These are runs of 7 systems, one row a step. Runs of the same system follow the same rule from any start.
run 1, Modiz (8 x 22):
30 28 9 0 8 5 -7 4 3 6 -3 51 -24 -12 -21 -11 10 2 -1 -18 18 3
12 -31 -4 0 8 -33 -26 10 -6 -16 -11 -7 -7 -19 -1 -38 18 -1 -12 -1 4 -13
21 -8 2 -15 -17 -24 -25 -12 9 12 18 -23 20 -14 -4 26 9 7 -9 4 -9 20
-2 17 36 5 -14 -9 -4 -16 11 2 15 5 -10 10 -32 6 -3 -2 -24 23 -2 2
-19 -3 8 -8 -29 -14 23 12 10 -15 6 -15 4 14 2 -26 -14 -11 -25 -5 14 -17
7 11 2 -16 -18 22 9 19 18 4 16 -12 -7 9 28 10 11 -18 10 -3 27 -7
17 15 -1 -8 16 14 0 7 11 -13 18 45 -21 0 13 -4 18 0 -1 -7 8 -13
28 -11 -10 -4 11 -19 -14 19 -3 0 -5 14 -4 -24 -9 -29 16 3 1 -25 7 -8
run 2, nolik:
5 17 17 15 -3 9 30 28 -8 19 -3 15 -24 5 -34 -30 -5 -6 6 -35 38 -11
-20 -22 -3 -10 4 -16 -19 -23 -3 -34 -5 -12 -17 5 48 -1 17 -2 -19 23 18 -22
41 9 -22 -23 -7 7 -6 21 16 19 15 14 25 -22 3 10 5 -1 15 -23 -12 16
2 0 28 25 29 -9 -10 -20 -18 4 5 12 -37 3 -29 6 17 13 -2 6 11 -4
1 -9 -4 -15 -27 -34 -15 3 9 -12 -19 -11 21 -11 -1 -29 -10 -5 -31 3 -4 0
9 -7 13 2 -6 12 -2 12 6 25 26 -37 -2 4 -2 25 15 -10 20 7 4 7
-13 27 12 -5 -13 -1 14 -19 7 -12 11 26 -2 14 -8 11 -12 8 -28 -3 3 -2
3 -11 1 -3 -3 2 14 32 4 -4 -2 -8 -10 3 13 -32 7 -14 4 -13 26 -20
run 3, ruvo:
-23 13 -6 -4 -16 8 9 -27 -1 11 -14 -16 24 9 8 37 -26 4 -1 13 -13 24
-5 0 6 11 -4 30 26 32 9 17 15 -24 11 13 -12 -3 -10 -18 20 6 -10 0
-23 3 -18 5 17 30 22 -8 -7 -4 -3 7 -7 13 34 19 -2 1 20 -7 4 -7
16 17 -17 1 12 28 1 23 6 8 -14 32 11 -9 -1 -9 -6 -10 24 -4 -21 9
0 -17 -14 20 39 1 -1 -11 -23 1 0 12 -2 -11 -11 5 8 23 15 -13 -22 0
8 3 -13 3 -2 -11 -12 -13 -13 25 -32 -5 22 -18 -14 10 -18 13 11 -10 -10 29
-4 -12 12 16 3 2 -6 -7 -6 23 7 -37 9 2 -22 22 -5 2 12 17 -23 16
-27 6 -3 -1 -20 12 23 -10 -1 13 2 -32 23 16 9 26 -24 0 6 -3 -5 11
run 4, Modiz (8 x 22):
4 -27 3 25 20 -25 1 0 -36 28 -13 -29 -13 -16 -34 -9 3 20 21 -30 17 3
-15 -1 -8 -7 -12 -15 -30 -37 -3 -8 -41 -11 14 -8 19 13 -14 -3 -12 37 -12 18
-13 -2 14 15 -2 16 19 8 10 7 32 -21 24 15 -28 11 -14 -2 4 19 -47 7
-36 12 5 9 -9 0 41 -16 -14 2 -10 -8 -10 19 0 5 -22 8 -6 -26 33 -6
-12 10 -14 -5 -2 36 5 22 8 -5 -27 9 -1 6 36 -14 -7 -31 21 18 2 -5
6 -15 -22 3 37 20 12 8 -6 -2 26 16 -3 -3 14 16 20 15 22 -22 -14 -10
17 7 -13 6 18 -9 -14 -11 -20 13 -39 29 -4 -24 -13 -5 -4 15 13 -22 6 16
-2 -30 -2 14 17 -19 -31 -6 -16 -4 -21 -24 5 -15 -9 -11 4 1 3 29 -26 5
run 5, Repi:
-3 24 28 -22 -37 -2 -12 -16 29 -14 20 0 -6 18 11 17 1 -15 -34 34 9 1
-7 -3 5 -20 -28 -11 25 30 23 -21 28 -12 4 13 10 -30 -2 -15 -26 -12 17 -29
12 11 -11 -28 -11 5 4 6 10 -8 6 14 -17 -1 45 5 22 -8 0 -24 49 -11
31 21 6 -20 1 6 -21 11 25 -20 23 50 -16 -5 10 -9 24 -12 -17 13 1 -8
28 -15 14 -5 2 -36 -17 12 1 -10 23 11 -19 -15 -17 -29 27 6 -23 -16 21 -17
27 -6 16 -19 -21 -33 -43 -8 9 6 -4 -16 -10 -19 4 0 21 -6 -18 12 30 7
3 -8 24 -19 -31 -17 -19 -3 24 -10 34 -26 7 7 3 9 13 -13 -28 30 -2 -3
-10 6 15 -21 -39 -16 21 2 16 -4 28 -24 1 17 9 -1 -4 -8 -30 -14 33 -10
run 6, nolik, 8 rows:
-16 4 -3 -8 -30 -6 34 24 9 -4 0 -9 22 11 -9 -31 -27 -7 -16 -23 8 -10
-15 -4 1 -1 8 22 13 -1 -2 2 5 -19 -22 15 41 22 16 -9 22 1 30 -14
10 21 -24 -16 8 10 0 -5 10 -20 1 56 6 -8 18 1 -1 7 -6 -13 -12 0
16 -19 -5 15 32 -7 -13 14 -20 6 -9 5 -20 -17 -12 -21 21 5 19 -17 9 -9
5 -9 -5 -5 -1 -30 -36 -30 -6 -1 -21 -8 9 -19 0 9 -1 11 -13 15 -12 18
16 5 16 8 -14 3 -8 17 11 24 8 -16 16 -6 -36 -3 -7 -10 4 15 -22 16
-33 0 23 13 -12 -7 22 -16 -3 -3 16 -24 -1 24 -15 10 -13 5 -18 7 0 -3
-14 16 -3 -16 -30 14 26 18 15 -3 -7 -7 8 15 22 -9 -17 -19 -6 -9 20 -7
run 7, ronus, 8 rows:
-16 -1 28 -3 -28 -18 -8 -29 10 -1 22 -39 7 15 -4 30 -4 -1 -26 24 -3 9
-7 24 22 -8 -35 31 20 25 30 7 20 -17 7 23 8 5 -7 -33 2 22 6 -1
-23 21 6 -2 0 28 43 9 3 -9 12 23 -27 26 21 0 -3 -8 1 -19 34 -23
4 12 -25 -12 5 5 8 16 -3 -15 -38 41 -13 -9 30 -36 -4 -7 2 -30 34 -14
25 -24 -18 5 40 -16 -31 2 -19 -10 -18 29 -24 -29 9 -19 29 13 12 -13 8 -9
30 -21 -2 -4 7 -50 -44 -18 -6 0 4 -2 10 -30 -28 -1 16 24 -20 -4 -18 14
11 -19 35 7 -15 -27 -32 -8 7 16 17 -45 6 -6 -35 10 10 -4 -14 38 -17 15
-19 9 32 -7 -36 6 12 -11 25 2 42 -40 8 28 -2 31 -5 -14 -21 32 -7 3
run 8, Bero:
23 2 1 22 39 29 -13 14 -4 16 6 27 -13 -12 -19 6 18 1 33 13 -24 6
-15 -8 2 20 21 -28 3 -39 -26 -2 -10 9 -2 -3 -33 5 -12 33 -17 -13 -14 6
-2 0 8 15 -13 3 -6 -1 -5 32 -26 -34 20 -6 -26 12 -22 -7 17 20 -17 29
-17 2 4 6 10 19 9 -21 5 1 35 -13 10 20 4 43 0 9 4 18 -31 6
-15 27 -7 3 -13 19 42 4 4 11 5 13 18 14 -17 7 -33 5 1 -25 -8 8
-30 -4 -16 18 21 33 23 8 -14 0 -25 -2 -5 11 22 -2 -14 -8 27 2 -1 -8
12 -2 -33 1 30 10 -4 -6 -13 5 -9 27 12 -17 12 12 1 18 24 -21 -21 8
8 6 11 30 30 6 -8 -7 -18 13 -16 25 -18 -12 -37 -5 1 12 14 1 -8 7
run 9, ronus, 8 rows:
-43 3 3 37 15 29 28 -15 -18 18 -18 -22 20 19 -24 21 -38 3 25 23 -44 16
-41 3 -35 0 -3 30 41 -3 -3 2 -14 -15 47 13 24 22 -40 6 20 -9 -41 11
-18 15 -29 20 23 49 34 6 -19 28 -31 11 17 0 2 20 -29 5 49 -20 -17 17
-31 -2 -40 21 34 14 20 -19 -28 -6 -38 28 23 -4 -1 1 -31 24 17 -16 -42 10
-4 -25 -43 17 25 4 -2 2 -26 19 -36 -17 37 -22 -7 2 -22 14 36 -17 -41 22
-12 -8 -16 24 26 7 -8 -32 -23 20 -18 -14 29 -8 -19 41 -21 26 23 9 -53 31
-24 -2 -14 16 -2 13 16 -3 -4 18 -8 -26 48 4 -28 19 -41 8 11 13 -64 26
-43 0 -13 22 2 35 38 -9 -13 23 -9 -36 26 20 -1 32 -35 5 31 3 -30 18
run 10, Bero, 8 rows:
15 21 22 13 17 29 24 10 16 15 63 21 0 14 -41 26 7 8 5 -6 -32 4
-56 8 -1 19 -4 -1 49 -21 -23 -9 -28 -1 3 23 -7 -7 -40 13 -13 -19 11 -7
-2 -7 -34 -1 6 37 -2 22 -1 20 -31 -17 27 -9 31 8 -11 -15 45 8 -21 16
10 6 -7 14 48 22 4 -13 -10 -2 28 44 -20 -1 -5 27 23 20 18 -12 -18 -2
-12 8 1 22 10 -16 9 -12 -22 7 -38 24 3 -8 -44 -22 -28 19 -8 -16 -9 11
-10 -26 1 21 14 3 -17 -5 -17 17 -18 -45 10 -6 -4 15 -2 -2 24 28 -23 14
7 15 4 -3 2 6 0 -28 6 15 33 4 15 3 -15 51 -4 18 0 -1 -28 25
-27 22 16 18 -8 21 38 2 1 7 5 6 6 24 -29 -4 -30 -5 -3 4 -10 0
run 11, ruvo (8 x 22):
0 6 15 2 17 -20 -20 -44 18 -38 55 39 17 5 -31 26 5 27 -51 36 -74 2
-13 -13 -3 3 -34 -42 41 22 -22 17 -22 -37 15 -5 -38 -48 -35 11 -15 -65 37 -6
-2 -13 28 0 -2 6 -45 -18 2 4 -20 -36 -39 3 39 23 34 -31 14 59 37 0
7 23 -8 -35 -28 5 13 3 43 -24 54 19 40 12 13 12 -8 -3 -35 5 -41 2
-10 3 18 21 11 4 42 24 -16 2 4 10 -40 13 -28 -36 1 0 1 -39 48 -31
-3 -6 -19 -13 9 -2 -37 -17 -3 -26 -51 21 -12 -14 53 -13 10 -15 -3 33 8 -6
48 -6 -4 -17 3 -18 -19 19 19 1 45 14 18 -22 -23 -3 21 10 -8 -15 -29 5
-18 5 20 19 3 -33 11 -39 -27 3 -14 4 -23 5 -33 3 -9 27 -23 -23 28 -1
run 12, Modum, 8 rows:
-1 -6 -34 -24 -13 2 30 43 17 -20 6 9 31 -5 21 -42 -15 -8 -7 -32 -8 -19
15 -4 -2 1 26 8 7 7 -16 8 7 10 -44 -4 21 5 32 5 25 -38 50 -16
12 10 -14 -1 25 -3 -35 -17 -3 -21 -38 58 -10 -20 7 -17 7 4 -7 19 -15 2
30 -26 16 18 14 -29 -34 9 -8 17 8 -21 -1 -23 -47 -16 17 9 2 8 -17 10
-11 7 24 2 -19 -21 -19 -48 -2 11 -1 -25 4 5 -14 40 -10 12 -20 25 -1 25
-18 15 16 -3 -37 18 20 18 27 1 14 -24 26 22 -13 -4 -26 -26 -10 30 -23 2
-29 -9 -6 -13 -14 2 46 8 3 -10 35 -30 7 24 28 6 -6 3 -6 -30 20 -24
2 24 -23 -20 -3 26 18 18 9 -10 -19 37 -10 3 41 -14 -1 -11 12 -25 37 -11
run 13, Repi, 8 rows:
-11 -30 21 19 27 -10 -9 9 -7 -31 13 -5 -40 9 2 -33 30 -10 -12 29 7 -38
27 3 -20 -29 -28 -38 -17 -15 3 7 -6 -1 29 -24 -1 5 -7 18 -19 -35 7 23
7 0 35 6 -5 21 -13 14 15 12 19 -28 -24 11 -1 9 26 -28 9 43 14 -5
-21 1 -4 -16 -20 -31 12 -25 3 -30 8 8 13 8 9 -6 -17 16 -44 -13 -1 -10
18 9 2 -12 -22 21 7 40 15 21 4 -17 1 -1 11 -9 6 -25 22 -10 28 0
-9 2 -3 -7 18 2 -5 -22 2 -31 14 29 -20 8 29 9 19 5 -16 9 5 -18
32 13 -1 -12 -14 -7 -4 25 15 10 8 24 10 -14 -24 -22 0 -4 -6 -22 1 5
5 -21 14 6 16 -14 -20 -5 -9 -8 1 -13 -34 -6 11 -7 31 -3 0 10 26 -15
run 14, Modum:
30 11 50 51 39 30 -9 21 -13 43 14 10 -53 -2 -67 0 29 -8 40 14 11 4
-43 -24 -12 2 -2 -54 -21 -66 -20 -32 -33 -18 27 -2 6 6 -26 29 -45 27 -38 9
30 12 19 -8 -44 23 3 48 28 56 13 -52 29 -5 -28 8 -9 -34 27 8 -2 30
-56 2 4 5 14 16 45 -41 -5 -29 43 -1 -7 44 31 44 -6 19 -17 0 -10 -21
1 18 -32 -19 -28 15 34 48 12 3 -43 18 27 -8 11 -50 -37 -21 7 -39 15 -1
4 -33 -10 12 52 16 -2 7 -19 -5 19 -3 -44 -1 38 11 49 4 39 -12 25 -28
29 19 -29 -13 12 -17 -31 -22 -4 -6 -36 68 15 -34 -6 -4 -8 20 -9 -12 -23 25
14 -20 36 41 24 -6 -23 8 -19 26 -5 -27 -24 -11 -58 -12 16 -2 20 21 -8 6

Name the system that made each run.
run 15 (2 x 22):
1 -13 -15 -28 -36 -27 -9 13 7 -9 -22 -29 15 -9 33 -25 -3 -12 -16 -10 30 -6
26 8 7 -7 8 29 -14 3 15 19 37 0 -8 -1 15 42 29 -7 26 10 -3 10
 -> nolik
run 16:
21 40 -6 -15 -13 13 -18 10 27 -15 -27 65 9 -11 -3 -25 -13 -19 -16 20 -15 9
9 -46 8 15 24 -19 3 28 -10 1 41 -34 -10 -5 -16 -21 29 7 8 -18 1 -26
 -> Modiz
run 17 (2 x 22):
11 30 10 -7 -24 20 1 -8 14 30 7 -6 13 4 -10 35 -11 -7 9 5 -2 30
-31 13 11 19 4 22 30 5 4 -13 4 12 -7 24 -13 -14 -17 -8 -5 15 -11 -13
 -> ronus
run 18, 2 rows:
15 -6 7 2 -10 17 8 48 11 25 10 -25 5 -2 -12 -18 6 -23 22 -2 5 -2
-21 -4 -6 0 12 -11 -1 -39 -13 -20 -3 8 -18 5 25 19 10 17 -14 -1 11 -9
 -> Repi
run 19, 2 rows:
5 -22 21 4 10 9 -3 25 15 -10 48 -22 -20 11 4 -7 34 -18 -1 25 -1 -28
4 15 -8 -28 -20 -31 -1 -24 8 -18 5 23 7 -4 8 2 -6 15 -36 -27 18 0
 -> Modum
run 20:
-13 6 19 -4 -23 -3 56 39 6 -7 35 -10 -24 27 -9 -38 -2 -10 -18 -48 57 -39
24 13 -17 -42 -19 15 -16 22 21 -10 -12 20 -22 -7 75 -9 29 -29 9 -8 61 -16
 -> Modiz
run 21:
30 41 27 -17 -31 -20 -14 -1 2 9 -37 44 -48 -11 -9 -29 8 -13 -20 -27 88 1
13 -30 11 -4 24 -25 -44 14 6 -51 3 28 -42 -12 22 -53 47 -16 -29 40 9 -46
 -> ronus
run 22, 2 rows:
30 10 23 -8 -11 -16 -8 20 13 -4 17 23 -22 -8 -22 -30 20 -6 -20 -14 29 -13
1 -14 21 -5 -7 -32 -17 -6 -3 -19 2 -8 -29 -2 8 -20 22 -5 -27 8 37 -22
 -> ronus
run 23:
20 38 -36 -63 -39 7 -19 -12 30 -11 -21 34 15 -13 83 25 4 -13 -8 -16 36 17
52 1 25 21 45 28 -22 43 19 4 50 41 -35 -10 -38 -18 48 -13 20 22 -26 -17
 -> Modiz
run 24, 2 rows:
-10 2 19 8 19 26 -10 -2 14 -26 22 20 -26 17 22 4 22 -16 -7 51 -14 -20
8 3 -26 -12 -2 -7 32 17 1 -1 19 21 26 -7 -11 -15 -12 18 -5 -55 -4 -5
 -> Modiz
run 25:
12 -2 22 34 16 4 -3 -11 -23 51 4 -29 -5 -7 -58 34 -3 16 31 -3 -12 29
-50 -5 10 29 0 -7 2 -37 -21 -5 -49 -24 7 14 -14 -2 -36 1 -10 39 -20 10
 -> Repi
run 26:
-40 -18 42 19 -12 -30 -16 -36 -23 0 -34 -53 -35 17 -2 -1 -1 -7 -18 35 40 -8
7 17 -12 -40 -48 16 6 26 48 -8 25 -8 50 5 27 1 -15 -27 -16 18 -29 9
 -> nolik
run 27:
30 -29 11 -2 15 -6 -30 12 8 2 40 -21 -16 -9 10 6 45 -6 7 15 2 -11
-8 30 2 -14 -19 -11 17 -33 5 -9 7 32 7 7 -6 17 -17 19 -33 -20 6 9
 -> ruvo
run 28 (2 x 22):
-30 -4 5 16 3 -31 16 -35 -23 -8 -10 -4 3 7 -26 1 -24 27 -22 -14 -6 2
-5 2 1 -3 -26 13 0 27 10 12 -32 -25 10 -2 13 -20 -14 -31 13 16 10 3
 -> nolik
run 29 (2 x 22):
5 -18 29 -9 -21 -42 -24 -37 -3 11 23 -56 -7 2 -3 35 18 14 -20 6 23 9
-17 28 33 -15 -57 -2 13 -4 30 -1 14 -20 10 25 -6 5 -22 -23 -37 27 11 5
 -> ruvo
run 30 (2 x 22):
-13 22 -10 -1 5 24 52 -9 7 6 54 13 18 21 -10 43 -16 24 5 -38 -22 6
-22 20 5 14 7 11 25 4 -16 -7 -49 33 -39 10 9 -35 -12 -10 2 -21 53 -20
 -> nolik
run 31:
-17 -38 -23 -5 -12 -27 8 23 -7 -14 -13 -41 27 -7 12 -39 -13 -2 -11 -13 -7 -17
9 9 -9 -11 -2 22 2 -13 3 23 14 -13 2 1 30 53 11 4 27 -12 13 17
 -> Repi
